In the rows, 128 means zero.
One turn sends every row of this set to another row. A few are shown first. Where does it send the rows asked after them?
q752: [119 135 146 121 134 116 129 129 134 122 101 138 121 101 108 110 104 154
 129 131 100 113 152 123 124 139 117 120  99 137 145 130 121 143 122 114
 100 117 117 129 133 147 127 126 145 102 130 102 119 136 124 135 116 122
 107 121 140 111 125  92 140 165 124  98 119 112]
q813: [122 132 132 132 125  87 130 128 127 153 113 132 135 131 115 110 133 131
 195 122 139 132 139 166 125 137 135 113 121 135 118 128 129 125 122 119
 129 114 144 130 130 140  79 126 155 128 129 118 106 128 114 122 138 112
 141 143 134 133 127 136 128 118 126 123 127 121]
q412: [120 100 132 121 107 113 129 115 136 111 121 130 131 101 125  99 120 128
 163 115 126 139 135 136 132 137 112 107 132 126 142 135 112 140 127 134
 129 129 143 126 140 143 125 112 114 129 129 140  93 117 127 124 135  94
 128 137 135 134 157 127 114 103 137 172 140 122]
q407: [133 140 127 129 142 148 116 110 123 120 125 135 120 117 124 127 111 137
 103 107 134 150 163 137 140 124 112 131 133 143 132 134 148 126 129 121
 137 143 120 107 122 122 122 123  88 102 146 138 141 120 133 152 126 110
 118 145 155 140 125 117 123 118 169 122 145 112]
q408: [123 106 126 124 125 118 140 127  87 114 126 131 119 146 119 106 114 144
 145 119 122 134 162 144 128 128 125 118  95 114 146 128 143 116 120 110
  74 129 125 143 117 137 116 134 126 103 114 139 132 144 122 136 108 129
 109 145 124 129 133 119 119 129 121 123 146 123]
q153: [141 128 134 116 139 112 149  89 149 118  87 144 109 113 132 134 128 138
 111 108 124 112 136 155 135 129 121 141 140 145 157 131 144 122 141 155
 125 138 133 141 116 143 116 100 133 134 141 102 124 140 113 143 125 127
 142 124 121 145 139 119 107 129 140 119 152 147]
q742: [ 99 147 141 109 155 132 105 130 129 123 134 113 152 112 129 118 113 131
 112 121 131 115 158 120 128 138 109 132 126 139 126 137 117 130 138 141
 123 124 137 136 133 155 112 100 119  87 140 133 151 145 152 166 130 110
 115 158 150 115 106 141 122 141 128 153 154 126]
q490: [143 137 110 157 127 135 153 132 114 138 104 109 164 105 124 126 123 129
 141 100 121 137 132 134 131 129 126 121 108 137 130 117 108 162 130 130
 115 137 120 114 123 132 138 151 137 118 150 120 147 128 105 111 133 150
 152 146 133 127 107 112 139 153 129 118 125 122]
q351: [139 113 136 121 140 116 124 143 136 111 138 108 134 150 138 129 165 132
 128 147 137 120 137 127 140 119 120 151 130 142 131 122 148 132 104 149
 123 129 131 135  97 154 100 132 127 136 124 111 118 146 137 106 131 123
 116 150 133  98 111 146 124 132 122 141 125 112]
q312: [ 98 137 131 111 139 123 133 119 153 138 105 117 133  96 129 131 107 121
 120 141 141 150 143 101 105 135 105 116 145 120 105 148 129 129 133 115
 138 160 109 134 121 126 124 154 135 149 123 152 127 128 133 123 116 127
 124 130 124 139 109 127 139 121 130 120 114 103]
q439: [120 150 124 136 135 120 125 145 142 120 114 129 140 132 124 118 127 124
 127 120 126 128 142 103 119 132 117 127 126 119 147 127 133 131 128 118
 128 124 167 130 125 139  89 104 138 103 123 127 125 144 142 125 138 170
 122 143 130 136 132 118 122 139 134  51 132 124]
q783: [140 121 134 118 144 141 120 135 109 122 114 141 143 125 146 138 122 117
 121 125 105 128 124 128 137 143 143 124 121 159 116 123 144 150 122 148
 125 127  97 117 116 128 128 131 134 126 131  90 159 143 150 122 131 133
 130 147 121 125  91 141 107 124 142 147 132 127]
q556: [124 125 127 129 141 119 122 120 120 141 105 126 145 145 117 109 122 129
 166 111 122 127 133 134 138 141 116 175 130 143 114 136 125 123 140 116
 125 149 136 136 125 137 107 144 136 135 123 117 145 143 127 124 122 129
 114 142 129 126  69 152 132 106 135 166 131 115]
q17: [119 113 140 118 132 143 106 117 132 118 117 133 133 112 135 139 129 122
 110 115  99 113 147 145 127 131 103 148  91 138 144 132 135 130 147 152
 123 113 108 141 100 104 122 142 113 135 132 156 122 140 128 135 149 121
 150 162 123 140 123 113 111  96 122 121 123 152]
q689: [124 143 130  93 161 118 124 134 125 137 100 132 132  94 118 122 125 141
 142  88 134 111 149 139 146 157 110 145 132 124 134 129  98  98 131 135
 135 136 132 117 147 135 118 127 144 131 136 132 140 124  94 133 128 121
 117 130 141 130 148 143 136 145 156 127 149 152]
q991: [126 102 130 128 117 105 107  88 122 115 120 139 116 113 130 107 136 126
 137 135 117 128 141 119 120 153 108 124 118 151 143 136 113 139 145 138
  93 127 133 132 146 134 147 134 106 146 127 139 125 129 149 122 115 130
 110 129 123 150 111 111 123 137 109  86 145 132]
q942: [146  93  91 146 131 126 134 133 134 124 104 133 133 110 117 132 133 148
 133 112 120 130 128 133 131 128 115 150 136 150 129 113  99 160 146 123
 141 118 123 114 148 124 142 136 138 119 133 141 130 113 137 113 123 133
 131 136 174 125 159 119 123 121 121 117 127 144]
q262: [129 105 136 138 129 140 118 111 145 117 118 115 145 134 146 134 141 123
  92 150 138 139 134 123 142 128 120 143 141 126 113 128 134 135 141 115
 172 131 135 123 136 160 118 106 121 123 121 147 104 151 110 120 145 113
 124 133 119 143 143 116 103 110 153 127 124 137]
q567: [117 126 137 124 130 115 144 104 107 146 124 129 140 110 111 110 128 102
 125 146 120 153 125 129 128 145 111 171 141 161 121 158  98 129 118 140
 131 136 123 145 120 106 140 113 137 121 127 150  97 135 124 118 129 125
 129 140 138 142 131 127 103 138 153 120 146 132]
q952: [124  91 143 113 145 127  99 137 124 132 124 126 143 111 144 138 140 114
 135 145 126  99 135 126 152 170 108 135 147 137 109 131 130 126 108 108
 158 126 123 132 125 145 110 107 143 122 126 120 114 152 124 138 135 127
 132 129 133 136 128 104 113 146 102 104 135 118]
q124: [116 145 114 110 153 142 128 123 149 122  98 158 132 111 141 102 130 141
 141 125 135 105 122 109 131 146 104 120 121 133 157 130 127 133 135 112
 134 147 128 119 146 151 107 111 156 118 128 135 157 138 101 134 147 131
 133 127 126 161 132 113 120 156 117 122 119 148]
q920: [142 140 127 102 122 115 112 119 134 107 117 127 161 153 122 135 135 132
  99 117 110 129 120 126 120 111  85 154 110 118 138 116 127 139 153 121
  92 143 135 124 116 157  98 126 124 120 119 114 133 150 114 116 126 147
 119 158 135 152 113 140 118 140 114 130 121 115]
q520: [117 112 119 131 133 122 117 106 138 135 111 121 130 154 119 146 117 151
 106 101 112 136 109 138 115 117 102 139 102 130 114 137 132 146 147 105
 110 137 150 127 130 119 114 138 124 126 121 140  91 115 143 116 130 128
 109 146 154 143 121 125 124  97 132 121 131  95]
q969: [122 118 149 137 138 107 139 131 148 120 124 111 149 117 121 124 103 140
 134 136 115 128 115 100 152 122 128 148 131 105 132 129 121 123 129 111
 125 135 160 133 125 152 136 148 140 113 118 145 135 114 137 130 136  98
 141 156 121  96 143 139 129 130 146 118 107 154]
q145: [126 127 131 143 136 138 126 149 112 117 111 126 141 107 128 122 133 129
  87 121 135 141 140 141 125 132 125 124 139 127 141 119 113 141 124 134
 126 107 120 129 130 145  86 121 148 117 130 186 168 158 146 127 132 150
 121 143 125 130 121 118 133 132 130  98 117 122]
q472: [164 122 122 140 136 106 104 134 124 131 122 114 143 138 126 154 138 123
 149 134 119 109 126 129 123 161 122 166 125 138 138 127 127 125 112 131
 149 141 132 122 120 149 137 119 148 142 141 115 148 129 135 115 145 151
 142 150 148 161 115 131 140 118 112 143 141 116]
q966: [ 83 152 126 132 127 125 112 119 130 127 114 108 142 101 121 104  98 112
 124 111 136 133 162 136 131 124 115 127 118 108 154 141 130 113 137 108
 121 146 138 126 134 175 109 124 137 139 121 121 113 149 141 125 148 115
 148 140 134 146 105  98 141 146 115 113 133 121]
q268: [ 93 141 126 104 121 116 125 141 143 134 107 129 167 115 109 118 136 159
 133 130 130 116 116 112 115 126 127 137 134 111 125 147 131 136 147 127
 107 120 156 156 158 130 105 136 148 128 117  96 129 153 132 127 120 115
 152 143 122 123 139 100 121 132 126 120 137 132]
q975: [109 117 149 128 121 114 116 140 132 138 115 100 135 122 133 126 127 104
 150 123 120 144 145 137 126 160 106 143 133 171 137 108 107 135 108 149
 121 111 139 122 100 141 122 106 135 144 151 130 147 125 137 116 147 108
 111 157 136 123 100 136 142 131 133 139 138 129]
q887: [124 131 130 130 138 136 128 123 148 126 119 128 129 121 124 124 116 137
 115 123 137 124 129 164 123 133 138 164 118 157 162 143 125 110 121 116
 126 140 145 124 134 151  89 143 152  77 114 136 146 126 149 121 139 149
 127 147 140 130 151 115 130  88 116 112 133 128]
q333: [129 111 127 120 125 103 126 124 134 132 114 128 132 154 128 119 130 134
 119 126 120 130 133 178 142 139 122 131 133  97 153 130 111 118 130 127
 128 145 102 130 122 130 169 117 144 102 128 116 121 115 137 126 139 146
 143 129 133 132 138 145 124  94 131 121 127 122]
q945: [146  95 115 138 158 123 137 120 139 122 105 135 122 124 101 112 128 130
 116 127 141 144 138 120 147  98 112 118 130 122 124 126  94 126 121 129
 120 151 128 147 133 120 115 130 138 132 120 151 133 117 126 131 126 125
 122 182 135 119  82 125 126 101 127 124 137 136]
q196: [124 119 158 116 150 119 106 101 140  89 120 127 134 125 113 137 141 138
 115 133 158 136 147 117 147 145 141 160 117 129 124 115 129 118 123 150
 122 136 131 144 142 125 113 138 141 100 135 159 125 109 114 123 151 115
 139 131 142 132 141 152 138 120 133 134 126 102]
q301: [134 111 123 115 134  99 125 136 101 151 106 126 157 111 109 126 144 133
 111 123 124 109 112 121 127 139 131 143  97 118  94 130 134 142 144  97
 127 135 140 152 140 140 142 122 160 126 109 125 124 119 135 121 134 131
 134 141 100 132 129 119 115 140 143 107 150 145]
q259: [117 140 137 120 144 115 115 121 141 111 130  98 151 104 136 107 124 128
 108 106 127 108 133 137 103 133 104 132 124 110 121 143 120  93 130 144
 126 136 126 136 111 143 103 118 155 159 134 144 108 138 118 114 140 122
 119 152 126 158 141 103 112 126 105 133 132  91]

q920 moves to q952
q942 moves to q407
Now find these:
q124 moves to q752
q408 moves to q259
q153 moves to q991
q472 moves to q783
q196 moves to q333

